In the data rows, the value 128 means zero.
Every row has a hidden score from 0 to 30. What is each row's score? 15 is about the middle. The score is a weighted sum of the row's numbers plus the product of two more (or one squared), each taken from its middle value.
[121 129 135 130 134 116 133 125 133 126 128 130 121 134 121 136] >> 15
[158 111 146  98 121 150 101 116 116 133 132 154 104 143 117 157] >> 9
[159 101 136 107  94 172 105 139 101 163 117 129 140  93 156 122] >> 3
[122 118 118 129 130 104 146 128 140 114 115 107 161 122 125  92] >> 13
[122 111 139 103 122 101 113 113 124  97 127 122 146 132 109 133] >> 13
[129 136 125 120 115 136 103 122 122 112 134 129 135 131 129 135] >> 11
[ 94 138 121 144 117 121 128 133 122 123 134 106 161  98 145 120] >> 24
[105 156 130 152 147 104 138 128 141 117 137 133  95 151 114 151] >> 15
[ 99 162 122 155 138 109 132 128 142 111 137 125 116 143 122 141] >> 17
[ 84 156 106 167 136 106 152 135 143 115 134  98 159 117 134 104] >> 26
[ 82 153 102 157 102 123 123 144 121 113 130  84 190  78 167  96] >> 16
[127 120 133 151 144 114 170 139 145 160 114 127 114 125 128 114] >> 18
[153 127 120 123 121 160 113 129 120 140 131 138 116 134 130 129] >> 11
[164  81 160  79 110 148 107 119 107 148 117 147 125 119 126 145] >> 12
[ 99 137 122 168 156  91 185 142 154 141 118 110 128 126 125 103] >> 21
[138 109 153 102 104 147  95 128  98 143 130 142 115 106 142 161] >> 19
[173  97 150  89 111 166  95 122 102 152 126 159 102 127 130 153] >> 12
[115 148 113 144 157  90 149 114 159  92 133 127 122 169  94 118] >> 24
[139 119 133 115 127 132 122 125 125 128 125 133 126 131 127 131] >> 13
[120 127 144 132 124 128 131 133 126 144 126 130 119 118 135 145] >> 12
[114 131 119 142 112 140 134 146 119 145 122 105 157  90 158 107] >> 16
[149 107 146 122 130 147 140 136 121 170 118 142 105 121 135 135] >> 15
[146  93 131 109 136 117 153 124 136 134 110 120 153 126 117  93] >> 17
[132 151 115 140 151 133 131 125 140 119 142 144  95 161 114 143] >> 19
[122 115 134 110 107 123 110 125 114 116 126 118 155 105 136 126] >> 15
[143 171 105 133 140 141  96 111 140  90 145 151  98 185 108 141] >> 1
[125 150 103 129 126 126 109 120 133  88 138 121 144 146 120 117] >> 13
[160  98 126  98 128 130 125 115 130 119 117 130 145 144 107 103] >> 9
[150  98 127  97 119 124 125 113 127 114 122 127 161 126 117 101] >> 15
[ 92 149 109 171 142 102 169 143 148 129 124  99 149 115 136  96] >> 22
[102 163 106 176 171  97 180 135 164 121 134 119 107 161 107 114] >> 26
[150 112 135 124 126 150 133 135 121 160 121 137 115 121 135 126] >> 12
[150 107 144 112 116 153 118 131 112 157 122 143 117 113 142 138] >> 14
[145 148 116 120 136 160 100 121 121 115 152 153  96 155 122 160] >> 13
[135  92 117  96 146  70 154  99 155  71 115 106 183 157  75  73] >> 17
[ 95 154 113 172 155  95 173 138 154 127 128 113 124 134 125 111] >> 24
[ 91 161 116 176 160  97 172 139 155 128 132 116 112 142 120 123] >> 23
[140 114 147 108 109 151 103 127 108 145 128 141 122 113 142 152] >> 15
[124 119 111 122 153  87 156 113 154  88 124 110 158 157  89  91] >> 19
[116 140 115 155 137 116 152 137 143 134 121 119 134 120 141 106] >> 22
[138 126 126 125 126 143 123 127 125 135 129 133 127 129 131 127] >> 16
[155 142 115 112 140 154 101 114 127 107 148 156  96 171 108 153] >> 15
[134 118 136 113  98 156  98 131 104 141 128 127 145  98 152 136] >> 14
[100 152 108 168 140 111 162 144 145 130 125 104 140 120 137 101] >> 18
[108 150 128 137 120 122 109 126 125 111 138 127 123 129 131 149] >> 13
[133 120 120 126  95 155 113 144 108 145 119 109 162  84 164 106] >> 4
[109 165 107 175 167 104 170 134 162 124 133 128  99 162 112 119] >> 28
[121 157 125 132 137 128 105 118 130 103 150 146  93 159 112 167] >> 12
[128 145 136 133 142 124 120 122 132 123 140 150  83 158 111 164] >> 13
[130 129 127 137 147 126 150 132 139 139 127 130 112 142 118 128] >> 14
[103 135 114 150 136 108 157 135 141 124 125 101 157 118 128  98] >> 20
[158  96 125  94 134 117 131 109 137 106 117 128 153 151  98  97] >> 12
[136 141 125 127 130 142 113 127 124 124 136 141 107 141 129 144] >> 15
[143 150 120 125 138 147 105 117 131 113 145 154  95 164 116 154] >> 19
[144 106 145 116 111 149 121 137 111 160 119 134 123 104 146 135] >> 10
[119 137 118 137 118 143 123 134 121 134 131 118 149 108 148 117] >> 20
[139  87 116  89 133  82 142  99 145  73 116 105 198 142  87  68] >> 17
[106 130 138 129 107 124 114 138 110 130 129 116 136  94 150 143] >> 13
[101 132 127 131 115 108 122 129 126 109 127 105 159 110 134 122] >> 13
[106 119 143 134 145  82 154 125 141 120 122 123 120 133 109 133] >> 11
[145 105 150  98 110 141  99 121 108 134 128 142 118 122 126 154] >> 9
[127 103 126 111 129  95 140 121 137 104 113 106 164 129 109  96] >> 9
[159  95 142 101 103 161 110 133 104 158 117 134 135 101 147 126] >> 9
[113 132 113 135 113 129 123 132 123 119 127 105 170 102 146 103] >> 15
[102 132 145 138 125 110 132 134 124 134 129 124 119 112 135 150] >> 13
[145 123 138 124 134 143 128 128 128 147 129 146  97 142 120 148] >> 10
[142 150 115 133 141 143 116 121 135 117 140 147  98 164 114 141] >> 17
[132 106 174 100 113 133 102 125 104 147 129 152  93 116 131 187] >> 10
[118 131 119 138 120 128 137 142 127 134 120 107 151 104 147 106] >> 12
[100 148 106 165 162  77 179 128 168 106 121 108 139 150 108  90] >> 28
[130  93 131  92 124  89 129 106 132  87 119 112 177 130 100  99] >> 15
[101 146 126 147 136 108 137 131 135 118 134 122 124 127 129 137] >> 17
[114 126 125 143 137 115 160 139 136 140 119 113 142 112 137 106] >> 21
[117 120 143 118 122 111 119 122 119 119 132 129 125 122 122 146] >> 15
[146 112 133 116 118 157 126 137 113 157 120 132 135 103 154 122] >> 20
[125 119 130 122 105 144 116 136 111 139 123 116 157  92 156 119] >> 16
[146 124 127 115 108 162 101 131 110 139 130 135 131 115 146 133] >> 12
[107 128 130 149 151  91 172 132 148 130 123 117 125 133 112 115] >> 17
[201  72 151  75 104 189 100 124  99 176 113 158 116 119 135 131] >> 6
[134 152 115 130 127 145 103 122 127 111 141 139 115 148 126 140] >> 14
[102 133 150 140 129 105 136 132 131 135 128 129 110 120 129 157] >> 7
[127 104 125 118 134 107 149 129 137 121 110 104 164 123 119  92] >> 13
[121 118 129 123 113 132 123 133 116 133 125 114 151 104 140 120] >> 16
[121 131 117 113 132 104 113 109 137  78 133 118 151 154  99 120] >> 15
[ 97 145 119 173 152 107 181 146 150 148 123 109 128 121 134 107] >> 24
[130 111 119 106 117 122 119 119 124 105 123 110 176 117 127 100] >> 17
[118 102 117 108 144  71 149 111 153  75 110  92 183 151  85  79] >> 10
[139 136 122 125 123 151 110 128 120 129 136 137 115 133 132 139] >> 14
[107 125 168 117 118 109 107 124 114 128 134 142  95 121 125 189] >> 3
[ 91 156 105 159 115 117 133 145 130 116 127  94 164  96 158 103] >> 13
[ 94 173 108 187 170  84 177 133 171 116 129 122 103 162 112 114] >> 26
[136 100 119 100 122  99 132 107 136  89 121 112 182 130 105  86] >> 15
[159 100 142 104 110 167 117 137 105 166 118 137 128 101 153 128] >> 17
[117 119 128 117 106 124 113 126 116 115 127 112 166 101 140 118] >> 15
[146 107 136 100 129 120 121 112 128 113 125 137 134 141 110 126] >> 15
[ 98 143 110 153 111 124 136 146 125 128 123  94 171  86 162  98] >> 13
[153  92 138  98 114 138 121 121 118 137 117 129 149 117 126 114] >> 11
[185  72 159  74 110 179 110 129  96 177 112 154 123 105 148 136] >> 28
[146 113 135 108  98 162 103 140 102 149 120 127 140  93 162 128] >> 11
[158 104 161  94 114 159  99 123 106 154 128 159  96 127 131 171] >> 12
[150 103 139 120 129 155 147 142 119 175 115 132 125 107 148 117] >> 21
[130 128 126 147 144 124 160 138 141 152 119 129 116 129 131 114] >> 17
[163  99 152  98 107 169 102 127 104 163 123 151 112 115 140 150] >> 12
[147 109 138 120 119 155 131 138 115 166 118 133 128 105 149 124] >> 16
[102 140 114 147 113 125 131 141 124 126 126 101 164  94 154 106] >> 15
[ 99 138 129 141 117 116 128 136 125 124 128 109 147 105 142 128] >> 15
[166  91 134  90 131 135 129 115 127 128 116 137 142 138 113 107] >> 17
[169  90 144 100 116 157 122 126 115 159 117 143 123 123 127 125] >> 8
[154 133 122 120 123 159 105 124 121 132 133 145 112 143 128 134] >> 9
[ 96 142 148 140 128 104 127 129 129 124 134 128 110 125 126 164] >> 9
[143  91 173  84 115 126 102 116 104 136 127 152 104 122 119 175] >> 15
[130 121 131 115  98 156 104 139 103 141 124 119 153  86 166 126] >> 17
[161  97 139 112 114 167 129 139 110 176 114 137 129 101 154 118] >> 14
[125 122 135 119 118 127 120 128 121 126 126 125 138 116 134 131] >> 15
[201  72 151  79 106 194 107 130  97 187 111 158 115 111 145 128] >> 10
[128 157 110 136 128 144 104 123 127 109 144 136 119 146 128 138] >> 16
[149 111 147 110 118 157 116 132 111 157 125 144 112 117 141 147] >> 17
[121 137 112 120 144 101 125 108 145  77 138 123 141 164  92 121] >> 18
[116 135 114 138 115 133 129 138 124 127 126 107 159 102 149 106] >> 14
[ 98 144 112 155 131 107 151 138 139 120 126 100 154 115 135 103] >> 17
[133 153 110 136 146 119 124 113 148  97 135 137 119 172 104 119] >> 8
[102 135 122 164 161  86 191 137 160 135 118 111 128 135 116 101] >> 23
[127 134 123 139 150 115 153 127 145 127 128 132 117 146 116 121] >> 21
[108 157 114 150 149 111 139 128 144 108 141 126 112 152 113 136] >> 16
[110 190  92 147 149 133 100 116 138  71 170 140  98 178 107 165] >> 13
[178  95 145  91 111 185 105 131 100 171 121 154 116 112 150 139] >> 20
[108 137 124 137 115 126 125 137 123 124 128 108 147 108 141 124] >> 12
[114 121 137 115 103 131 103 124 111 120 132 119 156 102 140 137] >> 18
[162 120 135 108 116 165  98 124 113 141 133 152 101 139 127 151] >> 7
[127 119 132 118  96 154 103 137 103 142 126 118 156  85 162 126] >> 16
[138 108 123 120 142 111 151 122 142 122 116 121 145 138 111  99] >> 17
[146 137 131 114 122 153  96 121 118 124 138 150 103 144 127 156] >> 13
[173  75 148  81 120 143 123 118 116 145 113 141 137 125 119 118] >> 12
[147 102 156 112 117 142 120 130 113 161 121 146 102 118 131 153] >> 7
[115 149 128 130 120 132 101 121 124 109 142 133 123 136 128 152] >> 16
[135 162 107 133 143 146 109 121 133 104 150 146 102 164 119 148] >> 20
[148 134 122 116 125 154 105 124 119 124 138 143 113 142 127 142] >> 14
[189  67 147  76 114 163 120 121 110 162 108 146 138 117 130 110] >> 12
[171  83 173  80 103 167  92 124  94 169 121 162  96 114 135 172] >> 14
[ 90 144 145 163 152  81 168 133 156 134 124 127 101 138 117 147] >> 14
[144 117 125 120 114 154 118 132 116 144 123 128 143 111 145 114] >> 12
[141 142 130 128 142 131 118 118 134 121 135 152  92 162 112 148] >> 13
[117 139 116 144 141 110 150 129 144 118 126 119 136 135 124 108] >> 19
[137 116 130 139 142 133 163 140 135 162 116 128 121 121 135 110] >> 19
[115 134 117 126 117 123 113 123 123 104 136 116 155 120 129 120] >> 17
[150 107 134 117 112 163 124 139 110 165 118 130 136 100 154 118] >> 15
[147 123 145 105 129 147  98 121 108 131 142 160  84 140 124 175] >> 14
[112 166 117 135 125 129  96 122 127  92 149 134 112 148 124 159] >> 12
[ 89 157 107 168 131 110 154 146 140 124 127  96 151 109 145 103] >> 17
[148  93 130 107 127 122 141 122 131 131 113 121 154 125 116  96] >> 13
[179  83 153  85 106 174 102 126  99 168 119 153 115 113 139 141] >> 12
[122 156 100 140 156 105 134 112 155  81 141 128 124 178  93 118] >> 25
[107 160 112 167 153 111 157 135 151 126 132 123 111 148 120 121] >> 20
[123 142 114 129 111 140 104 127 120 113 134 120 149 119 141 121] >> 11
[ 93 143 121 153 116 116 136 143 126 128 127 101 154  96 151 117] >> 14
[160 102 140 102 103 173 102 130 102 160 124 141 131 105 149 134] >> 13
[ 97 137 105 143 114 105 136 135 133 103 122  87 188  99 144  85] >> 13
[129 173 108 148 158 122 123 115 152  95 146 149  87 190  99 144] >> 18
[152 109 131 129 134 146 151 137 129 165 117 133 119 124 131 112] >> 13
